Families of rows that turns and mirrors carry onto each other, the same ones carrying the whole set onto itself: the rest of each named row's family, in list order:
8 families of 4 rows:
fofe: [2.45,-1.75,-2.46,-1.86,1.08,-0.97,0.44,1.22,2.99,-0.62,1.70,0.59,1.59]
bigo: [-1.28,0.26,-2.04,-2.09,-0.80,-0.77,-1.08,1.65,1.67,-1.84,0.82,-1.46,0.44]
lapev: [-0.41,-0.66,0.76,0.45,0.00,-1.05,0.11,0.14,0.77,3.23,-2.40,1.58,2.31]
Zugog: [0.76,-0.66,1.36,0.23,0.43,-1.23,-0.82,-0.48,2.54,1.85,-2.40,1.01,2.90]
kopaz: [1.03,-0.88,1.11,0.79,-0.38,-1.27,0.34,-0.26,1.09,3.43,-0.74,0.72,2.99]
maz: [0.60,-0.44,-1.46,-1.08,-0.12,-1.38,-1.19,2.03,1.40,-2.20,-0.11,-2.10,0.56]
Bevug: [-1.44,-1.43,0.96,-2.10,0.62,-1.87,0.70,0.64,-0.47,2.83,-1.90,0.10,-0.78]
pemab: [1.96,-1.34,1.32,0.81,0.55,-1.07,1.10,-0.18,2.22,2.66,-2.18,0.44,2.10]
rav: [2.08,-1.34,-2.72,-1.68,0.52,0.10,0.29,1.28,0.84,-0.31,1.63,2.08,1.03]
Zil: [2.12,-1.13,-2.03,-2.13,0.23,-0.56,0.57,0.94,2.53,-0.73,2.14,1.13,-0.22]
sul: [0.22,-0.71,1.75,1.37,0.80,-0.85,1.11,-0.01,-0.06,1.47,-1.35,-0.61,3.01]
Tuda: [-1.21,-0.77,1.29,-0.99,-0.07,-1.75,1.60,0.67,0.24,3.12,-2.32,1.83,0.26]
duna: [-0.72,-1.23,1.46,-1.31,0.06,-1.16,2.47,-0.88,-0.09,2.35,-1.31,1.10,-0.82]
poto: [1.08,-0.90,-2.86,-2.12,-0.99,-0.67,0.10,1.86,2.69,-1.02,1.22,1.60,0.94]
besa: [0.03,-0.95,0.77,1.08,1.97,-1.07,0.25,-0.83,1.05,2.20,-1.21,0.82,2.96]
sel: [-0.94,0.16,0.96,-1.28,-0.37,-2.41,1.34,-0.29,-0.99,1.45,-1.37,1.69,-1.03]
popi: [-0.67,-1.62,1.53,-1.60,0.24,-2.25,2.28,0.96,-0.55,3.01,-1.60,-0.05,0.26]
zofav: [-0.70,-1.30,1.38,-2.05,1.71,-1.27,2.57,-0.74,-0.31,1.72,-1.72,0.10,0.36]
tiv: [1.40,-0.41,-2.20,-1.38,-0.75,-0.56,0.14,0.18,2.36,-0.53,2.64,1.29,1.86]
sosul: [0.43,-0.53,0.59,0.36,1.03,-0.87,0.19,-0.12,0.37,3.78,-1.26,-0.01,3.03]
Fopom: [-1.58,-0.47,1.84,-1.28,-0.44,-1.82,2.68,0.01,0.03,1.64,-1.76,-0.30,-0.02]
Kuv: [1.01,-1.37,-2.25,-1.69,-0.34,-1.68,0.38,0.70,2.67,-1.54,2.24,0.91,1.67]
tolu: [-1.52,-1.38,-1.40,-2.21,-0.98,-0.71,-1.18,2.28,1.56,-1.76,0.20,-1.35,-0.17]
kopo: [2.43,0.08,-1.91,-2.47,0.20,-1.29,1.00,0.26,2.27,-1.26,1.84,-0.20,0.80]
sufil: [-0.08,-0.95,1.78,1.40,0.86,-0.09,-0.59,-0.18,1.17,2.39,-1.59,0.20,2.25]
zed: [-0.30,-0.02,-2.33,-1.81,-1.50,-0.12,-1.28,2.58,2.08,-1.44,0.30,-0.14,0.41]
lel: [0.48,-0.34,-1.54,-0.76,-1.75,0.07,-1.41,1.89,1.82,-1.42,0.08,-2.08,0.04]
teg: [-0.13,-0.18,-0.69,-2.23,-1.84,0.82,-0.48,3.12,1.79,-0.91,-0.77,-1.62,0.75]
sutop: [1.51,-0.61,-2.76,-0.40,0.69,0.27,0.33,0.13,1.95,-1.34,1.58,1.20,0.79]
Nom: [-0.65,0.29,1.00,-0.41,0.76,-1.43,1.44,0.36,-0.81,2.25,-1.98,0.02,-1.48]
des: [-0.56,-0.57,-0.54,-1.76,-0.90,0.01,0.47,2.39,2.63,-2.31,-0.11,-1.36,-0.53]
demem: [-0.22,0.55,-1.94,-1.51,-1.27,-0.55,-0.19,2.44,0.69,-1.24,0.30,-2.23,-0.17]

The rest of the family of rav: Zugog, sel, teg
The rest of the family of zed: lapev, Tuda, poto
The rest of the family of Nom: pemab, sutop, des
The rest of the family of sul: maz, zofav, kopo
The rest of the family of Zil: duna, sufil, lel

Families of rows that turns and mirrors carry onto each other, the same ones carrying the whole set onto itself: the rest of each named row's family, in list order:
6 families of 6 rows:
Vika: [-1.14,-0.14,2.05,1.95,-3.23,1.80,-0.40,-2.31,-1.47,-2.48,-1.00,-0.08,1.20,-0.97,0.71,-1.07,-0.62,0.21,-0.26,-0.48,-0.02,-0.37]
Bimo: [0.04,1.24,-2.32,1.00,-0.19,-0.06,1.55,-0.34,0.05,1.17,1.83,0.16,2.39,-2.03,-0.61,1.72,-1.43,-0.09,-2.70,2.02,1.52,2.00]
vili: [2.19,-1.12,1.30,0.21,0.09,-1.04,-0.02,-1.91,0.85,-0.75,0.64,-2.40,0.69,1.60,-1.04,-0.07,0.13,0.31,-2.17,0.42,3.34,0.04]
retif: [-1.34,-1.86,0.69,1.14,2.25,1.35,1.78,1.06,-0.67,-0.29,-1.08,1.78,-1.23,-0.42,-1.53,-0.09,-0.86,0.00,-1.43,-0.55,0.07,-0.50]
Muvud: [-0.63,1.44,-2.49,1.18,-0.54,-0.20,1.28,0.06,0.31,1.68,1.76,0.69,1.83,-2.29,-0.12,1.24,-1.34,0.72,-2.80,0.46,1.37,2.12]
Nud: [-1.59,1.68,-0.57,0.36,0.13,-0.32,-1.23,1.68,1.16,0.37,2.38,1.53,-0.14,0.06,1.46,-0.66,-2.06,1.47,1.52,1.47,1.74,-1.84]
Pituf: [-0.73,0.83,2.18,1.22,-3.50,0.71,-0.19,-2.09,-2.17,-2.44,-1.32,-0.56,0.59,-1.04,1.52,-1.41,-0.63,-0.29,-1.10,0.02,0.36,0.18]
ros: [-1.63,1.83,-1.25,1.00,0.20,0.73,-1.31,0.88,0.64,-0.38,1.98,1.45,0.02,0.00,2.81,0.38,-1.65,0.76,1.46,1.06,1.37,-2.15]
defoz: [2.88,0.78,-1.32,0.27,-1.58,-0.12,0.72,2.27,-2.32,-2.79,-0.03,-1.75,0.45,-0.88,0.43,-0.19,-0.03,1.31,-0.26,3.22,0.49,-1.00]
Rom: [-1.79,1.24,-0.84,0.65,-0.15,0.50,-1.04,0.69,1.18,0.04,2.11,1.43,-0.12,0.23,2.28,0.59,-1.95,1.72,1.59,0.76,1.75,-2.12]
teser: [-2.08,-1.33,0.16,1.06,2.81,0.47,1.61,1.70,-0.75,-0.60,-0.49,1.20,-1.23,-1.05,-1.36,0.39,-0.96,0.52,-1.18,-0.65,0.16,0.58]
dat: [2.57,0.99,-0.84,-0.56,-1.35,-0.58,-0.11,1.93,-2.63,-3.18,-0.45,-2.31,0.15,-0.70,0.24,-0.20,-0.76,0.45,-0.31,2.81,0.93,-0.71]
vugi: [2.28,-1.42,0.99,0.33,-0.05,-0.13,-0.60,-1.81,0.78,-0.55,0.19,-2.22,0.42,2.11,-0.46,0.05,-0.36,-0.24,-2.09,0.67,3.41,-0.54]
gude: [2.05,-1.35,0.36,-0.73,0.33,-0.34,-0.33,-1.96,0.50,-0.27,0.16,-2.52,1.43,0.93,-1.14,-1.00,-0.06,0.18,-2.09,0.62,3.59,-0.79]
Pife: [-1.91,-1.59,0.33,1.95,2.17,1.19,1.78,1.13,0.21,-1.70,-0.68,1.25,-1.26,-0.24,-1.61,-0.31,-1.33,-0.07,-0.46,-0.34,0.00,0.29]
gem: [1.86,-1.17,0.96,-0.16,0.24,-0.93,-0.43,-1.94,0.65,-0.80,0.28,-1.95,0.92,1.70,-0.41,0.44,0.67,-0.24,-1.86,0.07,3.57,-0.63]
panid: [-1.54,0.30,2.01,0.89,-3.92,1.47,-0.74,-2.29,-2.27,-1.68,-0.80,0.28,0.48,-1.00,0.65,-1.09,-0.77,0.24,-0.90,0.60,0.20,0.14]
pud: [-2.10,0.30,2.64,0.72,-3.88,1.28,-0.23,-1.76,-1.57,-2.01,-0.85,-0.08,0.48,-0.57,0.48,-1.45,-0.78,-0.05,-0.49,0.30,-0.12,-0.21]
mesi: [-1.69,1.44,-1.75,0.71,-0.78,-0.82,-0.92,1.11,0.88,0.36,1.68,1.45,0.08,0.48,2.31,0.25,-1.52,0.41,2.01,0.77,1.17,-1.93]
sope: [-0.59,1.47,-1.96,1.43,-0.75,-0.55,1.57,-0.30,-0.27,0.92,1.77,0.45,2.67,-2.31,-0.64,1.85,-1.67,0.38,-2.64,1.60,1.59,2.03]
vib: [-1.46,0.18,1.93,0.84,-2.89,2.45,0.10,-2.31,-2.11,-1.85,-1.15,-0.65,0.52,-1.36,0.81,-1.56,-0.17,-0.26,-1.28,1.10,0.29,-0.75]
tesa: [2.54,-1.20,0.62,0.00,-0.13,-0.47,-0.83,-2.83,-0.06,0.39,0.38,-1.98,0.53,1.44,-0.11,-0.04,0.66,-0.36,-2.07,1.12,2.80,-0.49]
tadov: [2.54,0.86,-1.32,-0.06,-1.68,-0.41,-0.04,2.19,-2.44,-1.96,0.05,-2.42,0.34,-0.61,1.18,-0.13,-0.86,0.82,0.50,2.76,-0.52,-0.52]
Kan: [-1.61,-1.31,1.39,1.88,1.52,0.04,2.13,1.98,-0.28,-0.22,-0.32,1.46,-0.89,-0.42,-1.71,0.26,-1.23,0.31,-0.85,-0.59,-0.72,0.04]
Sor: [-1.88,2.26,-1.01,0.46,0.32,0.41,-1.16,0.85,1.34,-0.39,1.71,1.25,0.04,0.33,2.34,-0.10,-1.70,0.74,1.34,0.29,1.87,-2.17]
vop: [-1.27,-1.86,0.55,0.68,2.50,0.41,2.18,1.48,-0.19,-0.70,-0.57,1.74,-0.80,-0.56,-1.60,-0.41,-0.47,0.43,-1.10,-0.37,-0.47,-0.20]
taleb: [-1.85,0.53,2.06,1.19,-3.52,1.27,-0.48,-2.06,-1.67,-1.87,-1.17,-0.08,1.31,-0.56,1.00,-1.71,-0.42,-0.66,-1.04,0.89,-0.23,-0.29]
Vala: [-0.90,-1.67,0.76,1.00,2.26,0.95,1.75,1.77,-0.72,-0.51,-0.74,1.55,-1.69,-0.36,-1.76,-0.41,-1.53,0.33,-1.32,-0.38,-0.04,0.35]
faba: [-1.97,1.57,-1.71,0.14,0.24,0.55,-1.08,0.99,0.88,-0.17,2.23,1.88,-0.25,0.39,1.43,0.56,-1.78,0.67,1.80,-0.01,1.78,-1.26]
Zevo: [2.56,1.43,-1.37,0.07,-1.96,-0.52,-0.06,2.57,-1.84,-2.84,0.52,-2.17,0.38,-0.79,0.29,-0.49,-0.30,1.44,-0.50,2.57,0.17,-1.08]
Vosu: [-0.59,0.47,-2.40,1.63,-0.34,-0.50,1.38,-0.17,0.28,1.35,1.43,-0.03,1.86,-2.54,-0.85,0.60,-1.74,0.97,-3.14,2.00,2.33,1.72]
fuzul: [2.75,0.74,-1.29,0.33,-1.32,0.51,-0.14,1.94,-2.07,-2.97,0.25,-2.18,0.25,-0.60,0.69,0.71,0.34,0.04,0.08,2.82,-0.04,-1.56]
Zol: [2.69,-0.64,0.60,0.11,-0.53,-0.51,-0.74,-2.29,-0.03,-1.18,0.26,-1.84,0.60,1.69,-0.88,-0.53,-0.09,-0.38,-1.95,-0.14,3.51,-0.77]
Num: [-0.55,1.83,-1.57,1.72,-0.52,-0.03,2.05,-0.17,1.40,0.94,2.10,0.02,2.41,-2.05,-1.42,0.98,-1.70,0.82,-2.36,1.22,1.63,1.72]
Nusug: [2.56,1.35,-1.67,-0.08,-1.16,0.35,0.46,2.56,-2.25,-2.90,0.20,-2.34,-0.09,-0.94,0.49,-0.57,-0.20,0.93,-0.80,2.34,0.06,-0.66]
gabo: [-0.64,1.33,-2.23,1.21,-0.70,0.01,1.39,0.00,0.44,1.16,2.17,-0.19,2.42,-1.98,-0.67,1.18,-2.05,0.34,-3.06,1.62,0.69,2.10]

The rest of the family of tadov: Vika, gude, Pife, mesi, Vosu
The rest of the family of Zevo: Bimo, vili, retif, ros, pud
The rest of the family of gabo: defoz, Rom, vugi, vop, taleb

